In the rows, zero is written as 128.
Named turns come first, each shown by rows before and after it. Which turns, in which order, take the first row of each pair that follows to the second? Write the first one first, as in the answered first pair.
k_278 (before -> after):
[115 185  83 134 187 131  99 115 133  91  87 118 144  77 132]  ->  [ 85 161 157 180  92 122 125 100 137  82  94  75 104 133 134]
[106  91 187 148 102 129 131 139 128 138 140 128 104 169 155]  ->  [148 117 138  96 177 149 115 148 113 159 141 163 125 129 168]
[150 131 104 109 139 159 144 107 151 120 150 130  97 112 144]  ->  [112 120  92 136 143 128 142 107 165 106 129 129 130 100 123]
[194 138 104  95 176 153 121 165 140 121 162 119  81 116  80]  ->  [131 106 100 155 157 107 115 160 167  93 132  96 124 115  42]
k_997 (before -> after):
[114 117 151  89 137 143 129 129  96 147 159 149 109 147 120]  ->  [123 138 128  84 140 147 136 123  94 146 157 159 107 135 137]
[136 119 132  93 168 137 128 165  98 119 175 133 133 143  89]  ->  [148 159  95  86 172 139 132 149  94 119 171 145 134 114 123]
[129 137 102 108 161 141 121 152  93 121 142 141 127 128 115]  ->  [133 159  92 116 154 140 124 126 103 126 125 143 131 108 138]
[ 89  87 129 136 171 109 116 126 127  90  99 144 156 124  71]  ->  [ 99  97 119 116 177 115 115 138 111  84 107 153 151 121  73]
k_535 (before -> after):
[204  92 189 101 159 148 132 121 160 198 132 129  93 147 120]  ->  [211 124 102  57 184 144 135 155 114 128 148 139 110 120  97]
[145 143 122 105 160 122 120 118 132 156 131 151 139 105 165]  ->  [139 156  88 115 135 111 142 127 130  96 140 119 134 112 145]
[151 117  71 124 142 106 134 135 146 105 116 125 168  82 126]  ->  [154 105 104 166 103  95 143 120 173 120 105 103 153  94 129]
[145  96 190 120 101 145 136 118 133 143 138 122  87 169 134]  ->  [160 108 155  68 152 156 111 134  92 142 153 161  96 145 139]
k_13 (before -> after):
[165 131 133 107 158 141 130 140 143 151 128 143 115 130 134]  ->  [153 140 118 123 148 129 134 124 152 154 107 138 130 122 152]
[ 88 178 155 108 130 125 166 122  95 152 156 145 131 136 209]  ->  [ 78 173 156  97 130 126 170 131  91 136 166 148 127 147 202]
[121 127 166 132  97 133 120 116 117 153 149 119 103 152 134]  ->  [123 128 164 138 101 132 119 108 132 165 148 115 111 140 139]
Then:
Between the rows of a pair lie 2 to 3 turns.
[147 172  91 186  28 123 182 115 166  97 115  65 102 126 141]  ->  [132 171  27 176 102 104 157 123 175  88  89  95 160  82 126] => k_278 then k_278
[ 90 152  93  93 148 106 133 142  91  98 149 144 159 127 120]  ->  [115 151 149  76 153 141 133 124  91 165 157 169 129 139 153] => k_278 then k_535 then k_278
[ 99 149 103 177  85 104 145 104 148 109  97 106 142 123 144]  ->  [135 128 158 165  79 133 152 102 155 150 122  97  96 148 155] => k_278 then k_997 then k_997
[122 129  77 145 139  98 154 141 131  64 108 128 143 110  96]  ->  [174 139 127 165  91 118 175 118 154 102 118 108  85 141 131] => k_278 then k_278 then k_535
[127 123 155 127 106 144 149 104 114 113 120 119 118 169 120]  ->  [116 124 141 125 155 140 126  91 129 151  93 146 158 132 131] => k_535 then k_13 then k_278
[106 131 111 140  96 127 131 120 124 129  92 108  85 118 149]  ->  [125 120  93 100 154 137 103 147 113 130 113 130  95 112 116] => k_13 then k_13 then k_278
[126 101 189 125 110 130 102 137 111 128 153 124 111 178 135]  ->  [137 145 132  92 146 143  97 142  71 115 155 161 127 138 162] => k_535 then k_997
[196 150  85 130 128 140 145 154 172  93 135 101 105 115  86]  ->  [195 123 146 142 160 156 120 133 196 179 112 117 113 123 113] => k_278 then k_535 then k_278
[ 91 115 105 125 171 119 135 169  84  83 133 123 137 137  91]  ->  [ 94 107 117 116 182 125 122 163  85 116 137 142 144 132 100] => k_535 then k_535 then k_535
[109 137  95 161 116 105 163 121 130  76  92 104 143 141 143]  ->  [133 136 136 157  92 128 172 110 134 109 105  96 101 163 159] => k_278 then k_997 then k_997
[140  81 109 132 148 106 145 166 145  65 142 118 128 141  69]  ->  [185 108 150 141 159 134 137 113 189 176 103 143 124 117 146] => k_535 then k_278 then k_13
[103 121  69 101 168 128 101 166  96  83 144 154 160 120  86]  ->  [ 71 124 126 156  51 108 135 128 113  81 138 106 129 161 114] => k_997 then k_278
[148 159 103 109 109 153 183 106  96 137 147 142  95 160 135]  ->  [116 131  58 118 161 130 157 120 112 114 122 158 153 127  79] => k_13 then k_278 then k_13
[159 126 160 111 138 168 129 127 141 155 143 126  97 136 124]  ->  [ 93 129 112 160 114 120 128 120 154 107 104 108 154 103 105] => k_13 then k_535 then k_278
[113 107 119 159 103 100 142 144 141  59 134  89 130 137  68]  ->  [191 110 141 104 149 147 131 154 129 105 172 120  80 150  76] => k_13 then k_278
[108 141 130  88  97 148 143 143  77  90 161 117 106 151 120]  ->  [109 121 185  87 120 165 128 134  90 146 155 139 108 146 138] => k_535 then k_535
[165 167  75 124 142 122 147 131 146 107 104 115 135 107 157]  ->  [137 140  98 101 180 130 117 144 125 149 106 153 166  99 162] => k_278 then k_535 then k_535
[155 186  67 117  89 138 168 119 109  63 127  80  98 137 123]  ->  [149 186  78 158  90 131 163  91 153 101  77  79 125 114 136] => k_997 then k_278 then k_997
[135  74 139 105 197 125  94 163 119 135 153 149 147 144  80]  ->  [146 124  88 143 120 101 143 149 128  51 150  87 127 149  76] => k_997 then k_535
[123 126  88 172 126  90 143 130 112 118  79 119 134  97 146]  ->  [167 142  98 162 109 105 156 129 112 129  87 113 108 107 166] => k_278 then k_278 then k_535
[162 148 114 156 136 136 144  86 141 155 115 120 124 112 152]  ->  [155 114 128 121 192 146 117 114 119 148 137 145 134 118 113] => k_997 then k_997 then k_535
[170 103 163 121 123 154 120 157 107 109 148  93 101 169 105]  ->  [130 104 102 127 177 117 107 161 116  92 108 115 174 122  89] => k_535 then k_997 then k_278
[111 110 125 142  84 109 128 132 131  95 146 116 144 123  90]  ->  [163 112 137  99 121 143 116 145 115 134 171 129 113 134 101] => k_13 then k_278
[122 145 156 141 102 105 120 124 118 104 168  88 120 142 107]  ->  [ 99 120 164 145 137 103  91 119 135 144 151 115 157 125 109] => k_535 then k_278 then k_278
[101  90 187 131 133 122 109 150 133 163 127 132 149 140 127]  ->  [134 156  93  92 139 126 134 157  98 108 131 138 150  97 149] => k_278 then k_535 then k_997
[ 87 183 128  87 125 124 119 136  49  89 128 145 147 134 169]  ->  [ 61 132 179 139  83 103 133 126  86  94 117 110 147 167 140] => k_278 then k_535 then k_997
[158 194 111 119  92 137 155 148  99 118 131 119  93 120 146]  ->  [114 175 111 166  77 105 155 128 137 108  97 108 138 108 137] => k_997 then k_278 then k_278
[ 98 114 141 153 155 111 126 118 154 131 103 147 156 100 136]  ->  [104 127 168 116 146 142 119 124 119 149 139 155 125 116 157] => k_535 then k_278 then k_535
[135 167  91  88 179 162 118 101  99 161 108 190 165  98 184]  ->  [ 40 142 109 169  83 107 137  94 104  89  93 136 176 135 153] => k_13 then k_278
[139  96 123 105 154 125 118 157 117  97 153 118 112 134  83]  ->  [194 138 103 108 136 140 144 135 128 108 144 112  98 122 124] => k_997 then k_535 then k_278
[121 165  95 105 154 130 124 121 105 112 110 169 155  92 154]  ->  [ 81 100 166 168 136 105 115 118 154 136  98 146 159 129 107] => k_997 then k_997 then k_997
[ 99 106 132 171 130 107 117 103 178 148  95 121 165 122 116]  ->  [159 160  63 132 149 118 129 122 146 105 114 124 145  99 125] => k_278 then k_278 then k_535
[150 168 107 104 130 158 136  98  83 123 132 157 112 102 180]  ->  [139 152 100 132 159 138 127  90 133 138 103 158 145  84 169] => k_535 then k_535 then k_278
[170 121 148 191 113 109 146  76 211 179  66  92 144 109 154]  ->  [198  98 186 173 124 128 140  92 205 199  93  92 112 135 141] => k_278 then k_997
[108 106 167 141  90 147 130 125 140 154 121 122 114 145 140]  ->  [112 134  92 132  93 128 150 142 124  85 120 113 131 119 112] => k_278 then k_535 then k_278
[131 134 105 151 132 124 117  81 122 154 115 157 148 105 160]  ->  [126 137  95 168 106 112 134  80 129 123 109 134 147 112 155] => k_535 then k_535
[131 146  87  91 141 128 121 126 102  72 126 121 127  99 123]  ->  [114 104 169 121 158 138 100  95 147 168  98 137 138 105 139] => k_535 then k_535 then k_278
[116 139  76 168 110  92 144 125 142  80 114  99 160 104 109]  ->  [104 107  99 166 116  92 138 141 140  83 130  93 154 127  81] => k_997 then k_997
[ 96 139 163 134  78 121 147 114 120 110 168 124 124 139 136]  ->  [134 183 105 126 106 119 152 103 135 113 146 130 138 103 156] => k_278 then k_997 then k_535
[120 114 162 137  96 132 141 126 126 110 132 163  97 164 110]  ->  [118 127 150 160 101 127 140 102 155 134  92 168 121 142 133] => k_13 then k_13 then k_13
[103 151 126 124 131 100 126 110 127 151  92 141 151 114 139]  ->  [103 156 120 134 115  93 140 114 134 121  91 118 146 109 135] => k_535 then k_535
[117  96 192 106 101 156 143 145 114 130 157 130  80 164 105]  ->  [131 143 134  58 131 174 132 151  81 117 158 161  95 127 138] => k_535 then k_997
[132  97 152 145 110 146 130 107 122 142 177 133 132 140  87]  ->  [147 106 138 148 102 143 136 100 140 135 172 119 129 141  91] => k_278 then k_535 then k_535
[ 68 188 131 135 105  95 115 112  87 103 118 139 181 103 169]  ->  [126 206 142 100 132 130 116 115  79 143 131 158 152 101 197] => k_278 then k_997 then k_278
[125 134 123  80 143 174 116 141  78 144 149 168 125 137 165]  ->  [122 149  69 112 122 144 137 148  89  77 143 131 133 125 135] => k_535 then k_278
[144 121 149 105 135 146 121 143 100 139 157 132 106 148 119]  ->  [148 139 157 135 100 140 134 120 117 143 142 117  97 148 139] => k_997 then k_535 then k_535
[106 153 112  87 151 154 110 127 112  75 151 144 153 129 112]  ->  [ 97 173 111 124 135 138 123  99 138  96 110 141 171 107 143] => k_997 then k_997
[ 83 114 126 164  99 102 131 113 143 117  90 114 161 121 130]  ->  [137 149  75 143 114 111 144 123 141  92  88 108 150 102 129] => k_278 then k_278 then k_535
[144 102 137 162 139 100 120 125 162 138 116 135 144 117 119]  ->  [174 136 132 141 136 118 133 114 146 148 117 145 128 112 158] => k_278 then k_13 then k_278
[152 133 105 146 116 132 149 155 113  75 138 121 104 121  82]  ->  [137 127 141 145 164 133 123 119 137 170  96 171 131  92 142] => k_535 then k_535 then k_13
[132  91 164 113 158 151 119 124 133 160 165 103 152 156 133]  ->  [109  79 164 127 151 136 117 126 137 154 158  99 165 157 126] => k_278 then k_278
